Families of rows that turns and mirrors carry onto each other, the same ones carrying the whole set onto itself: the rest of each named row's family, in list order:
4 families of 8 rows:
lukiv: -26.0  15.0 -21.4   9.4 -18.6   0.6 -24.0  21.3   7.4  18.1  -6.8 -27.7  -6.5   9.2  -4.5
Les: -20.1  19.8 -27.6  21.7 -18.7  -1.4  -4.6  25.7  18.7   8.9 -43.6  -2.0 -26.2 -17.6  -7.2
Barit:  19.7 -19.5  -5.7  17.1  14.8  -4.6  -2.6  13.1  37.9  -8.6 -14.3  -0.4   7.2  -2.7  18.6
rideb:  -7.6 -15.9 -17.2 -19.9  -0.3  11.2   6.5  17.4  32.8  26.6 -17.5  -3.6  10.4 -21.2 -28.0
paban:  -3.0 -10.7 -21.3 -17.6   6.1  20.5  -7.1  24.0  38.0  20.1 -20.5 -11.8   3.1 -25.8 -25.6
lud:  19.1 -14.5   3.5  25.2   8.4  -0.9  -1.6  16.8  26.3 -16.2  -6.2  -1.9  -1.6 -13.4  12.7
rozu:  -4.8  19.2  -7.3  17.6  -1.8 -22.1   2.8 -18.9  36.8  12.0  -5.0 -28.1  -4.9  10.5  -3.3
nopo:   3.3  -5.8 -13.5  25.2  -3.0 -38.1 -17.0  -3.3  15.0  24.9 -25.9  -0.8 -11.7 -28.7 -19.1
digut: -18.2  10.0 -11.0  17.6  11.8   6.6 -12.0   8.2  27.2  -3.7 -16.0  18.4  32.5 -18.7 -15.9
nid: -10.6  16.3 -17.3  15.9  -1.0 -23.7  12.8 -19.5  36.0  16.8 -10.4 -23.2 -10.6  10.0  -3.5
Ped: -32.3  13.8 -19.2   3.3 -14.9   4.1 -18.6  14.8  11.5  11.7  -5.5 -21.2  -1.5  13.4  -0.4
gifis: -20.4   6.8 -28.5  18.5 -18.0  -8.1   6.0  29.3  16.3   0.2 -36.6  12.0 -27.0 -13.8 -14.7
rof:   4.3  -8.1 -17.4  29.3  -9.7 -41.4 -18.4  -3.6  20.0  22.9 -32.4  -0.1  -1.6 -18.3 -20.1
neki: -30.2   6.8 -23.7  14.1 -15.6   1.0 -22.8  16.4   7.3  -1.8   3.9 -18.2  -3.1  11.8 -15.2
sadu:  21.2 -11.4  -2.6  26.0  16.3  -7.3  -5.4  11.2  35.2 -15.4 -16.0  -3.1   3.9 -11.2  14.9
teba: -10.7  -9.8 -25.1 -21.2   0.9  16.7  -0.9  24.7  37.4  20.7 -21.6 -14.1   9.0 -15.1 -27.3
lof: -20.0   0.8 -27.5  14.3 -20.1   1.2   1.4  21.7  18.8  -3.8 -36.3   2.5 -33.2 -20.8 -15.7
kufa:  -4.3  10.6   1.3  15.6 -15.6 -14.9  12.4 -21.3  36.5  16.8 -10.9 -20.8  -1.8   7.4  -4.1
Tib:  -5.2  21.4  -0.3  15.6  -7.7 -17.0  10.3 -19.3  35.1  16.7  -2.1 -20.8  -5.1   1.7 -12.8
Lis:  26.5 -11.2 -27.6   7.5   5.3 -21.8   2.8  26.3  46.9   7.6 -10.0 -25.5   5.8   1.7 -28.5
Zuvuz:   5.9  -6.9 -21.7  24.1   0.0 -41.6 -16.2  -2.9  24.1  20.4 -34.6  -7.3 -18.8 -23.5 -13.2
leme: -20.1   7.8 -15.5  15.7  13.7  14.0 -20.8  15.7  29.5  -7.5 -23.6  11.6  26.8 -20.5  -7.0
kazo: -15.1  12.9  -7.6  21.7   0.3  13.6 -12.2  10.0  32.6  -5.7 -27.0  14.3  31.5 -18.1 -16.2
Dafek:  14.9 -26.0  -6.0  23.2   9.5  -4.9  -7.3   9.0  25.1 -20.1  -5.5  -2.9  -4.1 -10.2   8.9
zokip: -11.9  14.7 -15.4  15.6  17.2  18.2 -22.3  15.3  35.6  -6.8 -17.1   4.9  25.3 -19.5 -15.4
ruzik: -24.1  10.3 -33.5  13.9 -15.0  -7.1  -6.1  29.5  19.7   7.4 -46.0   5.4 -23.5 -17.9 -14.2
zoza:  25.0  -7.1 -26.3  13.2   1.9 -19.6   4.6  35.1  39.1  -0.8  -3.1 -18.8   2.6  -1.2 -36.6
pag: -28.9   5.7 -18.4   6.5 -17.2  -4.0 -15.3  21.5   3.2   8.3   5.7 -14.1  -4.4  16.3  -5.3
gobu:  18.1 -12.3 -31.1  14.5   0.1 -17.2  10.6  22.9  45.9  -7.8  -6.3 -16.7   0.8   2.3 -37.2
sebe:  -6.0 -19.4 -14.8 -17.8 -11.4  13.8  -7.3  18.5  30.4  28.6 -19.4 -11.0  14.5 -18.3 -27.8
bebu:  25.6 -11.0 -30.9   9.7   8.7 -21.5   4.2  30.0  48.8   4.9 -14.9 -10.8  11.4   6.4 -24.8
kinu:  -3.9  -7.7 -26.6  26.6   5.4 -42.7 -16.4  -7.0  17.4  21.8 -28.3  -5.6 -13.2 -16.9  -7.9

Same family as neki: rof, lof, kufa, kazo, Dafek, gobu, sebe
Same family as lukiv: Les, Barit, paban, nid, zokip, bebu, kinu

Families of rows that turns and mirrors carry onto each other, the same ones carrying the whole set onto itself: the rest of each named row's family, in list order:
4 families of 8 rows:
viz: -38.3  -5.3  -2.2  20.4  12.6  26.9  -5.9  18.9 -49.3 -27.3 -37.5  -6.8 -21.0  14.1  -1.1  23.7  23.2  -2.7  22.0 -33.6   3.6  18.4   8.8   4.8 -25.4 -14.7  38.0 -30.3 -44.1  -0.4  -8.1 -26.8  -2.0 -11.0 -12.3  16.2  48.3  -9.6  -4.6   1.3  18.7  -1.6   0.8
siv: -39.7 -14.1  -6.1  17.4   8.3  -2.0  12.2  32.2 -35.8  -8.7 -24.0   0.7  -5.5   5.8   1.7  21.6  47.9 -18.7  -4.1   1.5 -11.1  33.2  16.4   5.7 -12.5  28.0  22.1 -20.3   4.1 -17.4  23.8  -3.2   8.0 -25.9  34.8  25.5  37.8   2.5   5.3  19.8  23.3   6.1 -14.9
Kab: -44.6 -42.4  -9.1  10.3  28.3 -14.2  24.8 -27.2  -3.2 -24.4 -35.9   1.1 -33.3  18.9   1.2  14.4  44.5   5.0 -20.0   0.0  -9.3  34.7   2.4  33.2 -23.9 -11.1  50.1  -8.0  -2.2 -15.8   9.4 -45.8   7.7   4.9   4.2   8.7   4.6  -7.0  27.8 -14.5  17.0   3.9 -28.9
ren: -18.7  -6.9  20.7  -3.4  30.7   2.0  26.3  10.6 -26.8  10.6  -0.1 -31.6   7.8  11.3  10.6  -7.5  46.0  -1.0  -4.9 -18.6 -20.1  37.1  34.5  18.5  15.9  12.7  27.4 -20.1 -43.1  19.0  25.2 -31.5  -3.9 -20.4   7.1  36.0  19.7 -11.8  20.2   6.4  18.9 -19.9 -42.8
ged: -40.4  -2.6 -12.2  27.7  15.3  35.0  -4.3  16.2 -46.6 -30.1 -39.0   1.5 -30.2  20.5   3.1  17.9  19.1  -5.6  17.6 -34.1  -2.4  12.5  16.1  10.7 -22.9 -17.8  38.8 -28.3 -30.8 -12.7  -4.8 -30.9   3.7  -4.6  -9.4  23.6  46.0 -10.2 -10.7  -3.0  11.9  -5.2  -5.0
nuv: -34.3   0.9   0.8  23.6  13.7  22.4  -9.6  21.3 -45.8 -26.8 -36.6  -3.4 -16.5  20.4  -2.6  12.9  26.8  -5.1  25.4 -39.7   1.4  15.6  15.5  -3.9 -24.2 -16.6  41.3 -29.4 -36.2   5.3 -12.8 -28.6  -4.8 -12.6 -11.1  30.0  34.0  -1.6  -9.0  -3.5   6.5   2.6  -1.8
nif: -41.5 -38.6 -20.9  11.4 -12.2  36.1   0.3  -3.6 -20.7  14.2 -34.8  -2.3 -11.2  23.9 -11.6  22.1  39.6  16.0 -25.5  -2.3 -13.2  34.4  17.7  17.4  -7.6  -8.6  44.5   0.7 -25.2   4.7  10.6 -45.0  -2.4 -29.4 -23.2  13.9  38.4  -8.4  17.9  24.3  13.4 -20.8  -3.3
fulo: -21.6  -6.3  16.3   1.1  30.5  -6.8  30.7   0.6 -60.0  -0.6 -10.9  -5.9 -24.9  13.2 -11.1 -16.2  53.6  -4.2  -8.5 -23.7  -2.5  -3.1  38.0  24.3 -30.6 -11.9  40.0 -24.2 -13.7  22.7   3.0 -50.8 -12.9 -17.3  -2.2  30.6  -8.5 -21.8  -6.4  -9.0  13.9 -25.2 -27.3
memep: -26.3 -16.2  17.6   4.3  34.4   3.5  19.8   3.1 -58.5  10.5 -19.9  -9.9 -25.6  15.4 -20.5  -9.0  53.3  -9.2 -15.6 -26.8 -13.2  -8.2  29.8  24.8 -26.9  -8.6  48.5 -18.3 -13.5  21.5   8.9 -41.2 -15.1 -13.5   5.4  29.9 -15.2 -23.3 -11.9  -8.2  18.8 -25.8 -23.3
seg: -47.3 -44.6  -2.0  10.5  18.4 -12.5  34.7 -17.7  -5.3 -20.1 -29.0   5.1 -26.2  16.0  -0.4   9.9  51.0   2.5 -20.3  10.5   0.2  32.9   2.0  32.4 -18.7  -7.5  43.2 -14.2  -8.2 -28.2  16.8 -42.2   8.0  -1.8   8.9   6.5   5.3  -1.4  31.8 -18.9  19.7  -1.3 -27.8
Dil: -32.8 -12.1  17.8  13.2  33.1  -0.2  19.7   1.9 -56.3   6.5 -22.7  -5.1 -33.5   9.7 -17.5 -12.2  57.5   3.5 -17.5 -23.3 -12.4  -3.2  42.7  23.2 -29.1 -10.8  38.5 -19.0  -9.7  27.6  13.0 -53.1  -6.6 -20.7  -3.7  35.0  -4.7 -24.0  -2.3 -10.2  -0.4 -24.7 -17.4
sud: -45.8 -31.0 -27.4  12.1 -12.5  28.3   4.7  -8.1 -16.9  11.9 -25.6  -5.8 -20.5  20.8  -8.8  31.7  31.3  14.5  -8.0 -10.2 -17.1  43.4  12.5  16.5 -13.5  -7.0  45.7  -4.9 -42.3   5.6   8.8 -57.4  -2.1 -24.5 -29.7  20.3  31.3 -20.9  18.9  14.6  21.1 -17.7 -10.7
kefam: -27.0 -12.4  16.5   2.0  28.9   2.4  34.1  12.9 -27.9  -2.7  -1.0 -26.5   7.1   1.9  17.9  -1.1  44.8 -10.2 -15.5 -21.8 -20.5  25.4  29.8  15.1   7.1   8.3  17.5 -26.0 -47.1  13.0  26.9 -41.9  -1.9 -24.8  13.2  34.5  25.4   0.7  26.1   8.5  14.9 -32.4 -43.2
Damed: -29.1 -13.7  24.0  -0.3  29.0  -5.1  25.3  -0.8 -52.0   3.4 -18.9  -3.4 -29.8   3.0 -10.1  -8.3  53.4   4.5 -15.2 -26.4  -0.7  -1.1  37.8  20.6 -35.5 -20.8  49.1 -20.1 -11.8  17.2  -3.3 -47.0 -16.7 -18.2  -4.6  21.8 -16.3 -22.4   3.9 -10.3  12.2 -20.5 -28.6
zalat: -11.5   3.3  -4.2  11.0 -10.1   5.4  14.2  -3.6 -32.0   8.5 -22.6   3.0 -43.9   1.3 -31.0  10.5  39.9  -7.8   1.7   8.3   2.6  12.5  46.4  35.3   6.4  -0.1  34.1  -8.4  -6.8   6.9  36.4 -38.0  -9.4 -26.7  18.3  15.0  -1.1  -1.2 -12.8  31.5   0.4   2.2  -2.0
Kamas: -27.0  -3.8   9.0   8.7   8.4   6.6  20.5  20.5 -33.8 -13.5 -11.6  -5.4 -21.7   8.4   2.5  20.0  50.1 -18.7 -12.8   2.6  -8.2  27.5  21.6  15.2 -11.5  31.9  22.0 -26.6   7.6 -16.1  18.9   3.8  -0.3 -22.4  40.8  16.0  33.8  -2.0  10.2  19.2  21.0   5.1 -25.1
bilat: -41.6 -39.5  -3.2  14.4  20.2  -8.0  32.0 -17.7  -2.3 -23.4 -34.9  -5.9 -33.9  24.9  -0.7  14.3  50.2   3.3 -23.9  -1.9  -9.2  38.2 -12.8  31.8 -34.7 -14.5  43.0 -16.2 -19.9 -11.3   7.3 -42.0   5.5   5.6  10.2   8.8   6.5 -10.2  32.0 -12.9  16.1   3.1 -32.5
Bekuz: -34.3  -7.9   8.2   6.9   3.5  -1.3  18.2  32.2 -32.5 -11.0 -14.1  -1.4 -18.3  -1.0   0.9  21.6  40.7 -15.0  -7.2  -2.1  -4.7  39.7  18.3  13.5 -19.4  25.9  29.8 -25.9  -3.8 -16.7  31.5  -4.2   7.1 -20.8  43.7  28.1  30.2   6.4  17.0  29.3  20.9  -3.9 -33.6
furep: -27.2   0.2  -0.5  18.3 -12.0   8.8   4.8   5.2 -35.1  11.0 -24.8   1.2 -50.8  11.0 -31.5  13.0  46.1 -10.7  -1.1   0.4   6.1  20.5  51.3  32.9  -2.4  -9.2  36.0  -4.4  -1.3  14.5  25.3 -50.4   3.1 -21.0  31.4  16.4  -3.3   1.6  -8.7  28.1  -3.4   5.2 -11.2
Gega: -17.5 -12.7  14.2   9.6  29.2  10.0  19.3  17.4 -25.1  11.9  -8.9 -31.3   5.5  10.5  19.2  -3.2  38.4   2.2 -12.4 -20.5 -21.0  41.2  21.7   7.1  15.4   7.1  20.9 -23.4 -49.7  15.3  15.3 -37.9  -7.6 -25.4  12.3  38.9  18.3  -1.9  21.1  -0.8  10.0 -35.9 -27.7
nulo: -40.2 -36.3 -20.0  11.6 -17.7  35.6   2.6  -5.8 -22.9   5.6 -30.7  -5.8 -11.7  23.3 -13.6  23.2  34.4  14.3 -15.9  -7.0 -16.8  37.3  11.3  14.2  -9.0  -8.8  44.7  -4.6 -45.0  -2.1  14.3 -43.8   1.1 -14.8 -23.5  12.1  43.6 -10.8  19.8  16.4  21.7 -21.8  -6.0
ziz: -49.2 -33.1 -13.7   6.4 -13.5  31.7   3.7 -12.1 -22.2  10.7 -28.8 -10.0 -18.4  21.8 -15.0  25.9  38.8   6.8 -13.4  -7.6  -8.1  45.6  11.7  16.2 -13.9 -13.5  47.6   6.3 -37.4   2.7   1.3 -37.1 -15.7 -18.4 -29.7  14.8  30.8  -5.1  22.6  15.9  25.3 -29.6 -14.4
tudu: -16.6  -9.7  -1.3  11.4  37.0 -23.1   7.7 -16.6 -27.2 -28.5 -50.5 -20.9 -36.8   1.5  29.6   3.4  20.9 -13.3  11.4 -28.0  -2.7  35.6  21.1  31.5   0.5 -26.4  21.7  -4.3 -31.2  -8.9  16.9 -33.0  17.9  -9.6   2.7   2.9  19.8 -10.2   8.2  12.3  -3.0  18.5 -12.1
kov: -29.4  -7.2  -0.1  19.1  11.4  27.2  -0.3  10.6 -51.7 -40.6 -37.4  -0.1 -24.4  19.2   1.6  18.9  24.4  -3.3  23.0 -33.8   4.1   7.4  15.9   6.2 -17.0 -12.2  37.8 -14.9 -40.7  -6.5  -1.2 -18.7   8.8 -17.9 -21.8  23.6  43.1  -1.4 -10.5   4.6  10.1   0.8  -4.0
kimig:  -9.4 -10.5   8.6   9.2  38.8 -19.0   3.7  -1.7 -26.7 -25.5 -36.2 -27.4 -38.5 -14.2  25.2  -0.2  19.1  -8.8  10.8 -26.7   0.3  46.3  18.4  25.1  -3.7 -33.6  21.0  -7.9 -35.8 -10.4  12.7 -41.8  11.9  -6.9   2.4   6.3   6.0 -15.5   8.9  16.8   3.7  12.9 -30.8
kor: -45.8 -50.0  -3.9   5.1  24.4  -8.1  17.5 -24.6  -4.8  -9.4 -33.7  -9.7 -32.0  21.9  -5.1  12.2  44.9   4.5 -17.7  -0.7  -2.5  46.5  -1.3  36.3 -24.6  -0.9  41.9 -11.4 -18.7 -17.6   4.9 -35.7   2.9   5.8   5.0  13.9  -5.0  -1.5  34.5 -18.5   9.8  -2.6 -22.2
mulab:  -9.8 -11.6  16.6   2.6  29.1  -1.9  25.1  20.0 -27.9   6.3  -4.8 -32.8   4.8  10.1  18.7  -4.0  43.3  -3.5 -12.4 -22.7 -17.8  30.0  30.4  14.6  10.9   9.9  15.4 -20.9 -40.8  23.2  19.2 -34.2  -4.4 -21.8   9.2  42.0  23.5 -15.3  12.6   5.0  12.9 -32.9 -30.1
tebu: -42.0  -5.0   0.4  14.2   7.1   4.8  20.0  26.2 -27.1  -0.6 -22.0  -2.9 -13.9   5.2  -6.2  23.2  52.1 -11.0  -5.9   5.8 -10.0  27.2  19.7   9.7  -7.5  32.5  29.2 -20.7   0.9 -14.4  23.7  -0.5   2.5 -20.4  48.3  22.2  27.7   2.8   9.0  21.4  17.8   2.8 -23.2
pov: -19.7   1.8   2.2  11.7 -12.0  14.5  11.0  -5.8 -34.8  10.6 -26.6   4.1 -41.5  -0.9 -32.7  10.3  42.7 -10.0  -4.3  11.5   3.0  14.9  45.0  36.0   1.3  -3.0  39.8  -2.9  -3.1  -3.6  31.0 -39.8  -0.8 -26.6  27.5  14.3  -6.2  -8.0  -1.3  37.3   0.6   4.9 -22.6
bivek: -16.0 -11.5  -3.3  11.5  35.4 -13.4  13.9  -8.0 -16.8 -30.0 -50.2 -15.0 -32.4 -12.6  20.5   8.0  19.3   2.9  11.3 -24.2  -1.7  40.9  24.8  39.7  -3.6 -37.5  20.5 -10.1 -34.3  -3.4  16.9 -37.5  15.9   1.8   1.9   7.6  23.5 -11.3  13.7  19.1   2.4  21.6 -24.4
Vimek: -14.4  -2.5   0.1  13.3 -12.2   8.5   8.7  -2.3 -28.0  -1.9 -25.9  -0.4 -43.6   7.3 -28.1  -1.1  43.2 -14.0  -1.5  11.7  12.8  10.1  44.3  33.9   0.8 -15.6  40.4  -1.2  -3.2  -4.6  31.7 -47.4   5.3 -22.8  14.2   9.7  -0.5  -0.3  -6.8  37.4  -5.8  11.0 -21.6
Daz: -14.3  -7.1   2.1  11.7  39.8 -14.7   2.4 -13.9 -13.2 -32.5 -41.0 -18.2 -42.3  -3.2  21.0   4.7  21.0  -2.3   9.4 -31.3   0.6  44.8  15.3  36.4  -0.8 -33.7  24.2  -7.7 -29.5  -8.8  12.1 -44.9   7.8  -3.7   1.1  11.6   9.1 -15.0   8.8  12.9  -4.2  16.8 -24.6

Same family as kefam: Dil, Bekuz, furep, ziz, tudu, kov, kor
Same family as nif: siv, nuv, seg, Damed, Gega, kimig, Vimek

